One turn moves every row onto another: examples first, then more rows asked:
k_198: [-2.6, -9.0, -0.2, -7.3, -2.2, -13.8, 8.6, -14.8, -20.0, -12.2, 1.9, -11.4, -13.3, 25.0, -0.7, 3.5, 3.8, -0.4, -12.4]
k_929: [-16.0, -9.9, 3.4, -6.3, -9.1, 24.8, -6.0, -12.5, -2.8, -1.9, 7.8, -1.5, -8.0, 14.5, 2.3, 5.8, -4.4, -14.9, -6.9]
k_872: [-24.2, 26.5, 17.3, 5.6, -8.0, -7.7, 7.7, 4.1, 7.8, 14.0, -13.5, -3.6, -5.7, -0.6, 10.4, -9.6, -9.8, 0.6, 10.6]
k_725: [2.8, 16.9, -1.6, -2.9, -3.6, -8.8, -11.7, -0.8, -1.1, 25.7, -22.6, -0.9, -16.9, -1.4, -9.3, -6.9, -4.5, -3.7, 18.8]
k_821: [-31.0, 15.1, -3.8, -4.0, -1.1, -7.5, -3.4, -1.2, -4.1, -0.4, -28.0, 1.8, -0.4, -3.5, 15.7, -4.9, -5.3, -1.3, 11.9]
k_895: [9.5, -4.9, 32.0, 15.6, -13.6, 1.5, -2.8, 15.2, -3.3, -3.0, -2.6, 3.8, 9.9, 8.8, -3.0, -2.9, -17.3, 6.2, 4.5]
k_365: [-4.5, -18.8, -4.4, -5.9, -3.5, -5.6, -9.0, -6.5, 16.9, 0.8, 14.3, 6.7, 1.4, 16.6, -14.3, -16.6, 6.0, -17.4, 1.4]
k_225: [3.2, -5.8, -16.6, 1.7, 17.0, -1.8, -14.4, -3.9, -3.9, -3.5, 20.1, -7.9, -6.4, 7.8, 6.8, -17.7, 17.0, 0.3, -3.3]
k_636: [8.3, 19.5, -4.5, -4.2, -2.6, -11.9, 17.1, 2.3, -2.2, 21.1, -7.3, -0.8, 9.8, -16.0, 16.1, -10.2, -0.5, -2.3, 1.6]
k_801: [-7.5, 15.8, 8.1, 3.5, -5.8, -10.9, 5.4, -17.1, -9.1, 2.7, -4.3, -34.6, 8.0, -10.7, 6.4, -3.9, -8.3, 4.9, 17.0]
k_705: [0.2, 2.9, 14.0, 10.8, 3.4, 7.7, 7.1, -7.3, -12.2, 22.3, -14.9, -3.1, 4.3, 4.0, 6.1, 10.5, -3.0, 18.3, 25.6]
k_310: [-2.3, 9.1, 20.4, -3.5, 13.7, -13.0, 6.5, 0.9, 4.3, 13.4, -1.6, -12.5, -13.8, -10.3, 5.3, -15.0, -4.8, 17.1, 27.2]
k_69: [-3.1, -17.4, -10.5, -5.0, 3.0, 1.4, 3.4, -26.2, -6.4, 0.0, 20.1, 11.7, 14.2, -5.6, -4.8, 1.6, 2.0, 0.2, 5.2]
k_320: [5.7, -3.6, 12.1, -2.6, -11.6, -24.6, -1.4, 21.6, -0.2, -3.1, 2.9, 5.1, 9.5, -9.8, -2.7, -5.5, 8.0, 17.2, -5.0]
k_651: [-9.5, -11.4, 14.5, 17.1, -5.3, -10.0, -6.0, 5.0, -2.3, -22.7, 12.3, 9.8, 10.6, -16.1, -1.7, 0.5, -6.3, 6.0, 16.5]
k_730: [8.7, -11.9, -12.0, 26.1, 0.0, 2.9, 3.6, -9.0, -0.3, 1.9, -3.1, 6.5, -7.3, 14.4, 8.9, 4.3, 10.3, -18.8, -5.0]
k_998: [9.1, 2.1, 10.4, -6.6, 20.3, -0.5, 2.5, -14.3, 1.9, -3.7, -19.4, -12.7, -11.0, -6.7, 11.4, -20.1, -11.9, 8.5, 20.6]
k_868: [-12.9, -25.2, 4.2, 13.7, -0.8, -14.3, -3.2, -14.7, -4.2, -6.5, 16.4, -11.4, -7.0, 22.0, 0.7, -1.9, -1.5, -6.2, -9.2]
k_419: [11.0, -2.4, 13.9, 17.9, -9.1, -9.0, -3.5, 3.0, 13.4, -13.8, -7.3, 19.8, -13.2, -8.3, -5.8, -6.6, -2.7, 1.9, -9.7]
k_853: [2.6, -1.4, -8.7, -11.4, 1.1, 1.6, -4.3, -0.9, -4.5, -7.8, 6.7, 3.5, 10.1, 27.1, -11.5, -16.6, 4.3, -19.0, 17.8]

k_419 goes to k_320
k_198 goes to k_821
Where do these go?
k_705 goes to k_730
k_872 goes to k_365
k_801 goes to k_929

